Look-ups in named tables: a row name and a column name give one cell, copied from the table.

demum:
	sebuze	tusuku
varize	52569	-49051
garu	64944	7532
vapa	-63273	-47197
vog	24834	-52107
velor	55330	41180
dunir	-6306	55240
zar	-62034	-63253

zar, sebuze -> -62034
garu, sebuze -> 64944
garu, tusuku -> 7532
vog, tusuku -> -52107
varize, sebuze -> 52569
varize, tusuku -> -49051
velor, tusuku -> 41180
dunir, sebuze -> -6306
vog, sebuze -> 24834
vapa, sebuze -> -63273
vapa, tusuku -> -47197
dunir, tusuku -> 55240
zar, tusuku -> -63253

med =
|  | zame | gogop | pem |
|---|---|---|---|
| banobun | 74.6 | 33.5 | 56.8 |
| pur | 26.0 | 30.4 | 58.1 |
| delorok | 72.6 | 57.3 | 36.9 |
| kerur | 76.7 | 34.0 | 58.0 |
| sufu | 70.3 | 28.1 | 64.1 |
| teguka | 54.6 | 66.1 | 29.4 |
| nekofi | 82.4 | 59.7 | 34.7 |
| mig | 54.9 | 30.0 | 66.3 |
| bomose | 51.4 | 17.6 | 70.5 |
| derizen | 51.1 | 66.7 | 31.7 |

bomose, pem: 70.5
bomose, gogop: 17.6
mig, zame: 54.9
teguka, zame: 54.6
kerur, zame: 76.7
banobun, gogop: 33.5
delorok, gogop: 57.3
teguka, pem: 29.4
nekofi, zame: 82.4
sufu, pem: 64.1
derizen, gogop: 66.7
mig, gogop: 30.0
delorok, pem: 36.9
sufu, gogop: 28.1
nekofi, pem: 34.7
derizen, zame: 51.1
mig, pem: 66.3
pur, pem: 58.1
sufu, zame: 70.3
Which row has the largest pem? bomose

bomik =
,mus,bufuro,nuf,bedo,saf
munug,-21,-73,31,77,-26
tid,-34,-34,45,55,-33
fup,-47,6,50,27,-46

tid, bufuro -> -34
fup, saf -> -46
munug, bufuro -> -73
fup, bufuro -> 6
munug, nuf -> 31
munug, mus -> -21
tid, mus -> -34
fup, mus -> -47
munug, bedo -> 77
fup, nuf -> 50

keku =
	kebon	vos	fasi	kar
rumu	109	136	102	74
sorevo	198	76	168	190
kopef	135	112	123	115
mekeza	26	146	56	36
fik	114	75	122	161
belema	106	139	99	66
nibo	162	92	144	154

kebon of belema: 106
vos of rumu: 136
kebon of kopef: 135
kebon of rumu: 109
fasi of kopef: 123
kar of kopef: 115
kar of sorevo: 190
vos of kopef: 112
fasi of sorevo: 168
kar of belema: 66
vos of belema: 139
fasi of rumu: 102
kebon of mekeza: 26
kebon of nibo: 162
fasi of nibo: 144
kar of fik: 161
vos of fik: 75
vos of mekeza: 146
fasi of belema: 99
Row with the largest fasi: sorevo

zas.tsv
	mimiguz	gapamu	dovuku	zuzur
meru	25.695	95.641	0.946	6.957
zotiso	48.229	87.463	29.867	35.693
viz	26.034	95.596	0.889	8.266
daki	48.229	88.220	28.731	35.898
duk	26.401	95.122	1.078	7.077
bizisa	16.745	89.752	1.355	6.797
rez	47.944	87.447	29.894	35.827
bokizi	16.153	89.754	1.715	7.260
nofop	26.648	95.104	0.850	8.071
fanori	26.115	95.641	1.616	8.027
pomol	47.896	88.738	29.894	35.898
gulepu	16.544	88.722	1.080	6.637
fonep	16.467	90.140	0.574	6.713

pomol, mimiguz: 47.896
meru, dovuku: 0.946
zotiso, dovuku: 29.867
bizisa, gapamu: 89.752
meru, mimiguz: 25.695
fanori, zuzur: 8.027
nofop, zuzur: 8.071
fonep, gapamu: 90.140

vedi:
         dafi  lupufi  dapa
zug        91     149   125
fos       159     174   151
godavov   144     174   138
noz       219     111   209
tubi      137     111   171
dako      147     178   144
fozokol    53     163    93
zab       131     174   133
mef       221     111   217

lupufi of godavov is 174
dafi of godavov is 144
dapa of fozokol is 93
dapa of zab is 133
dapa of zug is 125
dapa of fos is 151
dapa of noz is 209
dafi of fozokol is 53
dapa of mef is 217
lupufi of fos is 174
lupufi of noz is 111
lupufi of tubi is 111
dafi of zug is 91
dapa of godavov is 138
dapa of tubi is 171
dafi of fos is 159
dapa of dako is 144
dafi of noz is 219
lupufi of fozokol is 163
dafi of zab is 131
Which row has the largest dafi? mef

muru.csv
,sigibuz,tuzado
fogim,152,77
zudek,155,167
sof,201,189
kuniser,47,72
terupo,136,105
nitok,102,135
somuk,194,89

What is the tuzado of terupo in muru? 105
What is the sigibuz of kuniser in muru? 47
What is the tuzado of zudek in muru? 167
What is the sigibuz of zudek in muru? 155
What is the sigibuz of terupo in muru? 136
What is the tuzado of fogim in muru? 77
What is the tuzado of sof in muru? 189
What is the sigibuz of sof in muru? 201
What is the tuzado of kuniser in muru? 72
What is the sigibuz of fogim in muru? 152
What is the tuzado of nitok in muru? 135
What is the tuzado of somuk in muru? 89
What is the sigibuz of nitok in muru? 102
What is the sigibuz of somuk in muru? 194

tudatu.csv
,dunat,tas,bez,kikaguz,bunase,faba,raf,lam,zim
puziger,2.5,-3.5,0.1,-6.2,-0.8,3.2,-5.8,1.7,-2.5
sul,-3.9,6.9,4.3,-2.6,-1.4,-1.4,-1.1,1.0,-3.3
lek,0.4,-2.1,1.0,-6.7,-0.9,2.5,-5.8,3.9,-1.8
muleve,-1.5,4.5,-0.2,-4.9,1.3,-1.7,-0.9,7.1,1.5
tasugir,3.5,-3.3,-3.0,-4.7,-3.8,-4.7,0.9,-4.0,-3.2
lokar,-4.4,-2.3,2.3,1.5,0.0,5.5,-1.1,-6.5,-1.6
ral,0.5,-3.9,5.1,-6.3,-4.0,-2.0,-2.1,-2.2,0.7
gekud,-0.4,-0.6,0.2,1.8,4.2,3.0,1.1,-8.6,1.1

lam of muleve is 7.1
raf of ral is -2.1
zim of muleve is 1.5
faba of ral is -2.0
kikaguz of muleve is -4.9
kikaguz of sul is -2.6
bez of tasugir is -3.0
lam of sul is 1.0
bez of lek is 1.0

